The rows below fall into families. The same turns and mirrors carry the whole set onto itself and the rows of a family onto each other. For each named row, which other rows are in its family? Write them in the order they are listed.
These 40 rows form 5 families of 8 rows each.
q_567: [ 15.5 -10.5  11.1   4.0   1.8 -18.5  -9.9   4.1  -0.6   3.9  -0.7  29.5
  -9.7   1.3   2.9 -10.2 -23.0  -9.1 -25.7   6.5  -0.5 -20.2 -30.1   5.0
   7.7  19.0  -3.5  -3.4  -6.9  -2.4  19.8   5.4  -9.4  17.5   3.1   0.1
   3.9  15.1 -16.6  -5.5   5.2  14.8  -9.4 -27.8  -5.0  15.6  22.5]
q_969: [ 16.4  -2.3  16.2  18.3  18.5  -2.5  -1.9  16.8   1.5   8.2   8.4  23.8
 -18.2  -7.4  10.8  -1.9 -32.3   6.8 -20.4  13.9  23.7  -7.5 -41.4  15.7
   1.3  19.0  -6.8 -13.7 -14.2   0.6  22.3  20.4  -5.6  12.4 -10.3 -10.0
  -8.5  16.1 -10.3 -18.0  -9.0   4.8  -8.6 -26.1   7.2  13.2  26.2]
q_141: [ 33.6 -15.7  13.3  12.9  19.6  -5.7   0.0  -7.6  15.0   6.3  11.0  22.2
 -13.7   5.5  10.6  -7.8   9.9  -3.4  -7.8  -8.0  25.4   4.5 -27.3  28.5
   1.8   0.1 -18.4 -14.1 -11.8  15.6  33.6  10.9  16.2  11.5   7.4  -0.7
  18.6  14.4  15.7  -9.1 -10.5 -28.0  -8.2  -4.6   2.4  -3.9  24.7]
q_359: [ 20.0  -8.1  11.0   3.9  15.0  -3.9  -2.5   6.9   7.7  10.9   3.8  18.1
 -16.9 -21.5   5.2 -12.0 -23.6   3.4 -21.6   2.3  10.5  -8.5 -45.5  11.2
  -9.0  15.7   7.2  -6.9 -16.7  20.5  21.4  20.2 -13.7   9.3  -7.3  -3.0
   6.2  30.3 -15.2  -6.6   1.9   3.6   7.4 -25.6  -4.7  14.4  26.9]
q_301: [  7.0 -19.9   4.1  22.0  -5.4   3.1 -10.4 -17.1  11.2  -1.1 -20.0  20.0
 -15.6   1.7   8.7 -24.6  -6.9  -4.4 -11.8 -18.6  29.3 -15.5 -47.3  18.9
   5.4  20.5 -24.3 -19.8  -1.7  13.5  21.5  -3.7  -4.2  21.8 -12.3  -5.3
  23.3 -11.4 -26.9  -6.7  -5.7 -14.3   8.5  -2.9  -9.9  17.2  17.2]
q_484: [ 34.9 -32.3  19.6   0.5  13.4  -3.4  -8.4  -6.2   0.0  10.8  17.3   9.5
  -7.1   6.9  19.6 -16.8   4.6  -2.1 -14.8  -2.1  17.5  -7.2 -38.0  30.9
  11.9  12.8  -3.4 -18.2  -5.8   6.4  43.0  -0.3  14.3  18.8   4.2  -3.8
  10.9  12.2   4.6  -8.7   1.1 -23.3 -15.2 -11.5  10.8  -0.6  28.1]
q_297: [ 26.2 -14.9  -6.6  -5.7  -7.3  -0.5  16.3  -0.5 -21.6   7.8  13.8  -0.3
   1.1  -9.2   7.9   0.1  -0.4  -2.7 -18.1  -1.0  11.1 -15.0  -9.4  33.1
  -7.7 -19.0  -5.6 -22.7 -11.9  20.6  13.7  16.9  -7.5  26.7   1.6  -6.8
  -3.7  17.2  -7.8 -21.4 -14.7  11.0 -22.0  -5.7  -3.3  -7.3  25.4]
q_102: [ 24.2 -12.7  16.2  14.9   6.6  -3.9 -11.8 -10.0  18.0 -13.2  -7.9  19.9
 -14.7   1.7  -7.9 -17.0 -16.2  -4.8  -5.3 -16.0  32.3 -15.7 -51.9  15.2
  10.4  23.4 -28.4 -20.6 -19.8  10.9  22.4  -7.6  -0.2  22.0   0.3  -0.7
  12.8   0.7 -17.9   4.9 -28.6 -19.9  -9.7  -0.6   3.9  23.5  -0.6]
q_134: [ 23.0 -15.9 -16.0   3.3  -8.4   0.1  -9.4 -13.5 -14.4   6.8  -4.0   4.6
   0.0  12.4   9.0 -12.7  16.1  -5.4  -4.3 -17.2  29.3 -26.1 -20.7  35.1
   0.1  -0.8 -42.2 -22.4  -6.9  -1.8  12.1  -3.1   0.6  18.5   0.1  -2.9
   3.6 -12.6  -6.3 -17.4 -29.4 -23.0 -30.8   7.2   9.2   4.3  -1.6]
q_779: [ 32.2 -10.8  -0.4 -20.2   9.3  -7.5  14.0  -0.4 -20.5  16.2   9.0   4.2
   8.3  -0.4  -5.9  -2.4  -1.1   5.0 -10.1   3.6  14.8 -22.3 -16.2  19.5
   2.0 -14.7 -18.1 -18.3  -4.5   9.4  21.6   8.3  -8.0  13.2  -8.8 -14.9
  -5.8  24.8  -2.6 -26.1 -14.6  -0.9 -32.4 -13.6   5.6  -9.2  24.3]
q_562: [ 27.1  -3.2   9.1  -7.2  -5.4   3.7 -32.7 -18.7 -12.4  10.7   0.0   9.5
  -3.8  -7.3   3.9 -10.1 -26.0   9.7  -5.5 -17.5   1.7 -10.9 -39.7  21.3
  -6.9  10.7 -26.9 -11.6 -15.8  13.7  29.4   2.6  -4.7  13.5   0.6  -0.4
  -2.8  -8.3 -19.0 -10.5   9.0 -23.6 -26.9 -28.9  12.0  -4.9  14.2]
q_379: [  9.6   7.3 -20.8   6.7 -11.7  -1.8  -4.6  -2.4  -2.4   7.6 -17.1  11.2
 -11.9 -17.3  -3.5 -11.5 -12.7  -3.2 -13.6 -10.9  20.9 -32.0 -27.7  16.9
 -18.3   1.3 -32.4  -7.7 -17.5  14.5  -3.1  16.9 -28.9   6.5 -12.7  -1.1
  -4.7   6.9 -27.3 -17.3 -30.7   1.2  -9.9  -6.1  -4.5  19.9  -4.2]
q_11: [ 10.4  -3.5  15.5   7.6  -0.5   3.2  -8.3  18.0   7.2   8.3  -2.7  13.9
 -20.5  -6.9  -7.0 -11.7 -24.6  -5.6 -23.8   8.7   9.7 -10.3 -38.1  10.4
  12.6  14.5  -0.2 -15.6  -1.7  14.9  16.8  21.7 -12.8   8.9   0.1 -14.5
   5.1  17.3 -25.1 -10.7  -4.8   0.9   0.4 -19.1   6.5  14.9  30.6]
q_195: [ 18.9 -12.3  13.4   8.1  10.7  -0.4  -4.0   2.2   2.6  20.8   8.9  19.7
 -16.6  -1.7   1.8 -15.4 -38.0   6.0 -10.1  14.3  14.2 -14.0 -35.1  18.4
 -12.9  17.9 -14.4 -14.2  -6.2   0.0  10.1   5.8  -1.7   8.4   5.2  -6.5
   4.2  15.3 -19.9 -13.4  -5.1  21.8 -10.5 -24.0   7.7  16.4  32.4]
q_331: [  4.6 -10.5 -16.3   5.2 -14.0   1.4   7.0   0.6  11.8   6.5  -4.5  11.4
   0.8 -24.9   1.3 -18.6 -12.3 -13.2  -7.5 -18.3  15.5 -18.3 -28.7  19.5
 -12.7  -0.4 -22.3 -20.8  -4.2  13.8   3.8  13.0 -32.4  21.2  -0.2   3.1
  14.0  -1.6 -32.1 -14.2 -24.2   4.9 -24.6 -20.2   6.7  24.0   4.2]
q_936: [ 32.4 -12.9  -5.3  15.3  18.6 -12.8   1.3   3.5  -6.7  18.9   5.4  16.4
 -15.0   0.4  10.1  -6.4  -2.3  -9.4 -12.5   7.2  21.5  -7.4 -28.9  30.5
  -7.0  16.3  -8.6 -10.8 -14.9  12.4  37.1   1.1  13.3  13.6   6.7   2.8
  12.1  16.1  18.2 -10.1   9.5 -28.8  -1.3  -3.9  -2.6  -8.1  20.9]
q_17: [ 22.3 -14.1 -17.2   1.2  -0.5  10.1   1.8 -14.2  -2.1  13.1   3.7  -4.5
  -4.1  -6.2  14.6 -15.0  10.7   1.4  -3.3 -24.2  45.7 -14.7 -34.2  40.1
 -11.7  -1.9 -35.6 -21.4 -17.2  23.8  20.0  12.0  -4.1  12.3  -9.1  -3.6
   0.4   9.8  -6.8 -19.1 -36.4 -39.3 -16.0   5.2  12.3   3.3   3.6]
q_572: [ 40.3  -6.7  11.7  -3.6 -10.3  12.7 -15.0 -16.9 -14.7   9.9 -12.1  10.2
  -3.0  -5.7  -6.6 -22.1 -12.8  -5.2  -5.4  -9.5   1.5  -8.5 -21.5  22.0
 -16.8   8.4 -23.9  -6.6  -9.1  22.5  20.4  19.6  -9.1  23.1  -7.3   0.8
  -4.4  -1.1 -17.3  -6.6   0.3 -27.2 -21.7 -34.5   7.9  -3.0   9.7]
q_490: [ 19.1 -19.2   7.6  25.2  -8.1  12.5  -7.2 -12.5  11.6   0.1 -15.5  26.8
 -22.2   7.6  10.7 -17.8 -16.7  -8.2 -12.4 -17.6  25.7 -15.0 -42.4  27.6
   6.6  27.5 -24.7 -15.6 -18.0  11.5   7.3  -7.9  -2.4   6.5  -9.9  14.0
  18.3 -11.4 -12.9 -11.5 -15.3 -26.5  -6.4  -2.3   4.1  16.1  12.0]
q_679: [ 34.3 -14.8  12.2   0.2  14.1  -9.8 -14.5 -10.8 -14.4  10.3   7.0  14.6
 -14.0  20.0  14.3  -6.8   0.8   5.9 -20.2   0.6  28.8 -15.6 -34.7  25.8
   8.8  19.2 -16.7  -4.6 -19.5   8.1  36.6   5.4  19.7   8.5  -4.8  -6.8
  -8.7  27.8   8.1  -9.4  -7.3 -28.9  -1.3  -3.2   0.6  -5.6  20.7]
q_168: [ 10.4 -14.1 -19.7  10.3   2.7 -21.0  20.0  -7.9  -9.4  -0.2   7.2  15.5
 -11.6  -2.4  19.1 -12.6  12.6   2.6 -19.3   1.6  42.7 -24.2 -50.3  30.1
 -12.4  -0.5  -8.8 -10.6  -7.9  -2.5  14.9   6.5  -8.5  10.2  -3.9  -2.2
  14.9  22.4  -7.7 -24.4 -24.1   1.5  -1.7  10.1  10.0  19.6  28.5]
q_825: [ 25.5  -5.3  -8.3 -19.3  10.3 -17.2  -5.8   4.5 -13.9  18.1  15.0  -6.7
   3.6 -18.5   6.2  -9.6   8.5   2.3 -15.9   3.7  13.3 -24.4 -23.6  20.5
 -12.7 -12.9 -10.6 -10.5  -5.0   9.5  31.1  23.6 -12.2  18.1   1.8 -19.3
 -12.5  29.9  -9.6 -14.7 -13.8   4.6 -18.8 -15.7   2.5   3.7  13.2]
q_753: [ 23.4 -10.7 -20.6  -1.8  -0.1  -2.0  -7.6  -8.8 -12.6  -3.5  -8.8   5.6
   2.3  -6.0  11.0  -5.5  29.5  -3.2 -13.7 -31.1  26.7 -15.2 -32.8  27.9
   4.6  -2.7 -19.6 -15.8 -18.2  17.3  21.1  11.3 -10.8  20.2 -12.4   0.1
   8.4   0.8  -2.8 -11.1 -21.5 -40.3 -12.5   6.2  -4.3   1.8  -5.8]
q_677: [  8.7 -10.0  -8.0  28.0  -3.5  -1.5 -22.6  -9.1  12.5  -0.1  -9.0  21.8
 -20.1  -5.1  21.0 -18.9 -10.4  -5.0 -13.5 -20.9  26.3  -0.1 -52.8  26.0
  -6.3  29.7 -23.0 -12.0 -20.6   7.2  11.8  11.1  -4.4  20.2  -3.5   6.7
  19.7  -0.7 -15.4   0.9 -13.6 -17.7   5.9  -6.9   0.8  25.6   2.9]
q_912: [  6.7  -5.8 -22.3  -5.1 -14.2  -3.2  -8.9  -1.8 -22.5   9.4 -10.5   3.2
   1.6 -11.2   3.1 -13.7 -21.4   3.9 -16.2  -9.1  15.8 -28.1 -42.0  16.9
  -7.4  16.7 -24.3 -15.8 -14.0   1.1  -0.1   8.8 -28.7  21.0 -19.0  -6.5
  -4.9  10.9 -34.6 -16.2 -17.8  10.1 -18.5 -16.7   5.3  20.7   3.0]
q_517: [  9.6 -11.0  -2.5  -9.1  -7.9   9.8 -12.6  -9.3  -4.7  -1.2  -7.0   8.6
   0.7  -8.1   1.9 -14.8  -5.6  11.5 -11.1 -23.8  18.4 -22.5 -38.0  15.2
  -1.5  -1.5 -26.6 -20.2  -9.2   4.5  -5.1  16.2 -24.7  16.1 -14.7  -9.1
  -0.3  -0.1 -40.4 -14.5 -36.0  10.0 -22.4 -13.4   6.4  25.8   6.5]
q_803: [ 33.6 -20.7  13.1  -3.5  25.7  -1.3 -16.5   8.5   1.8   8.5   6.9  10.7
  -0.7  -1.8  24.4 -17.4   0.0  -6.6 -17.4 -13.6  21.4  -3.3 -37.1  20.4
  15.8   6.9 -17.4  -5.4  -3.7  11.8  34.8   0.3  14.3  19.5   9.1  -1.4
  11.8  13.8  11.8 -12.0  -6.9 -20.3  -2.7  10.4   5.5  -6.6  14.0]
q_171: [ 16.6  -8.9  -1.0  11.6  17.2  -1.2 -27.0  -6.2  11.2   8.8 -14.3  24.9
 -15.9   0.4   4.0 -22.5  -7.4   4.9  -5.4 -16.0  29.3 -14.9 -57.6  13.5
  -0.5  35.4 -29.1  -7.7 -12.8  -2.6  17.2   1.1  -4.3   1.9  -8.4  -0.4
  15.5  -0.7 -13.2  -3.2 -11.0 -29.5  -0.9 -11.3   6.8  23.5   1.3]
q_791: [  9.7  -3.5 -18.1  10.1 -18.7  -1.0   4.1 -14.7  -9.5   9.5  -7.3  11.2
 -15.9  -8.3  -9.8  -6.4  -8.2   4.9  -8.2  -2.1  18.9 -30.7 -29.6  26.6
 -23.7   7.8 -16.8 -23.7 -19.6   7.0   0.5  16.0 -27.5   7.1 -16.6  -3.9
  -1.9   4.1 -34.1 -12.3 -20.3   0.6 -20.7 -27.7   0.1  24.9  12.2]
q_507: [  4.3 -17.8 -13.5   9.3  11.5 -17.0   2.9   8.9  12.5   8.5  11.9   9.3
 -16.2  -4.2  23.9  -5.6   5.5   0.2 -22.8  -3.9  37.6 -30.5 -44.6  25.0
  10.4   6.3 -10.7 -20.1 -12.9  -1.4  17.6  -3.7  -4.7   1.9  -0.6  -5.7
   9.8  20.7  -5.0 -19.3 -28.9   5.6  -3.7  17.4  -2.0  21.6  14.3]
q_152: [ 13.2 -11.9 -20.7 -10.1  -6.2  -3.9   3.9  -0.2 -20.2  30.5   9.9   5.1
   1.0  -7.2  23.9  -7.9   3.2  -2.7 -22.3  -1.0  12.6 -19.0 -12.6  29.2
 -13.9  -5.1 -10.1  -4.5  -4.2  11.0  17.9  25.8 -12.4   7.1  -5.9  -3.0
  -9.0  23.7  -5.5 -29.3  -1.9  -5.1 -16.7 -22.5   4.4  -5.4  26.1]
q_351: [ 36.4  -3.7  -8.5 -15.2  10.9  -6.3  -2.1  10.1 -18.6  18.4  20.1   1.8
   0.0 -10.7   5.6  -0.3  -1.3   3.4 -13.6   3.5  10.3 -19.1 -19.4  27.8
 -13.6  -5.8 -10.1  -9.4 -22.1   4.7  13.1  20.0  -9.3   4.8   5.0   0.0
 -13.4  28.4   3.5 -17.9 -22.3  -5.5 -31.9 -14.1  15.6  -0.6   7.9]
q_588: [ 29.9 -17.2   7.5  -6.1   0.3   5.3  -9.6 -14.3   1.1  12.3   3.9   9.3
  -2.3   5.8 -12.6 -18.1 -21.1   4.8 -19.5  -8.8   2.3  -4.7 -10.5  28.4
 -16.0  10.7 -40.3  -3.3 -10.8  12.1  16.4  -5.1 -11.6  14.2  -5.4 -11.9
   3.0   3.4 -26.7 -17.6   0.5 -36.3 -23.9 -20.2   9.4   3.5  12.4]
q_395: [ 34.3 -21.1 -17.8   0.0   1.6  -7.7  -4.1 -26.4 -10.0  10.1   3.8   6.0
   2.9  -3.1  23.1 -16.0  17.3   0.9  -4.0 -22.4  29.4 -28.8 -27.8  37.7
 -18.9   0.0 -34.4 -11.7 -21.8   5.6  22.3  -5.3  -2.2  16.2  -8.4   9.5
   0.2   2.0   1.7 -14.2 -24.7 -22.3 -25.8   1.0   0.2   4.0  -6.2]
q_997: [ 16.9 -19.7 -13.8  13.9  12.2  -7.6  20.3  11.9   5.0   7.9  -0.8  13.8
 -12.5  -1.5  10.8 -14.4  18.3 -10.3 -19.9   2.5  38.8 -23.2 -26.5  25.6
  -0.9   4.3  -7.3 -18.3  -8.9   5.5   5.3  13.9  -7.4  12.5  -9.5  -5.0
  11.7  25.8  -3.2 -15.2 -36.3   3.5   3.1  11.7  -6.7  23.0  12.1]
q_5: [ 13.9 -14.1  -7.8   0.0  -1.9 -27.2  13.7  -3.4 -11.4  -0.3  -5.0  20.5
 -15.3 -20.8  25.9 -15.1  11.3  -4.0 -14.8  -1.6  36.6 -24.7 -45.5  16.0
  -1.2   2.6  -6.0 -23.2 -16.1  -4.2   9.0  -3.0   1.0  12.1  -2.2  -9.6
  12.2  13.2  -7.2  -2.3 -22.2   5.1  11.5  -3.5   2.8  24.3  21.2]
q_684: [ 30.7  -7.3  10.7  -3.5   2.5  11.8 -28.7  -2.3   1.5  15.7  -8.0  10.3
   1.0  -2.2  -4.9  -8.2 -24.3  -2.4  -4.4 -18.5  -2.3   0.7 -19.8  16.1
   8.4  15.4 -32.7 -19.4 -16.9  18.6  19.3  12.2  -4.6  21.2  -7.7  -4.8
  -0.5   2.0 -11.1  -1.8  -4.6 -20.9 -23.8 -30.2  -3.0  -3.0  -0.6]
q_858: [ 28.5  -9.4   0.3   6.3  13.0  24.7 -25.5  -3.1   0.3  16.9   4.3   4.7
   0.8  12.5 -14.1  -6.9 -20.3   5.7  -7.9 -15.6   4.0  -4.6 -22.4  30.2
  -7.8  12.5 -28.9  -8.2  -8.6  21.8  22.2  21.0 -12.5  17.3  -5.2   2.8
  -1.1   3.9 -15.2 -21.9  -4.5 -24.5 -33.9 -14.0   1.2  -6.1   6.1]
q_127: [  8.9  -7.9 -12.6  11.2  -0.1 -12.6   2.6   4.2  -4.0   5.6  -2.2  16.2
 -10.7 -10.9  28.8  -6.9   8.8 -11.1  -9.2  -8.5  42.7 -30.0 -53.1  16.8
  12.5   6.1   1.0 -22.9 -13.5   9.9  23.6  22.1  -2.1  14.6  -1.0   7.8
   1.2  23.2   3.4  -7.6 -31.3  12.1  -2.5  -2.1  -2.5  14.4  12.8]
q_222: [ 24.6 -19.6 -24.5 -10.7 -14.0  -6.5  -6.1 -26.1  -9.1   8.9  -8.5   2.0
   6.8   1.9   3.2 -20.3  20.3  -7.0  -4.0 -31.3  17.0 -15.2 -28.4  30.4
  -6.5  -2.6 -35.6 -15.4 -11.4  15.3  11.3  -1.1  -6.7  19.6  -2.3   2.5
  22.0   8.0  -8.3  -7.4 -19.4 -23.7 -17.6   5.1   0.1   3.6   1.7]

The rest of the family of q_195: q_297, q_936, q_753, q_517, q_171, q_5, q_858
The rest of the family of q_301: q_359, q_134, q_562, q_803, q_791, q_351, q_997
The rest of the family of q_222: q_969, q_141, q_779, q_168, q_677, q_912, q_684

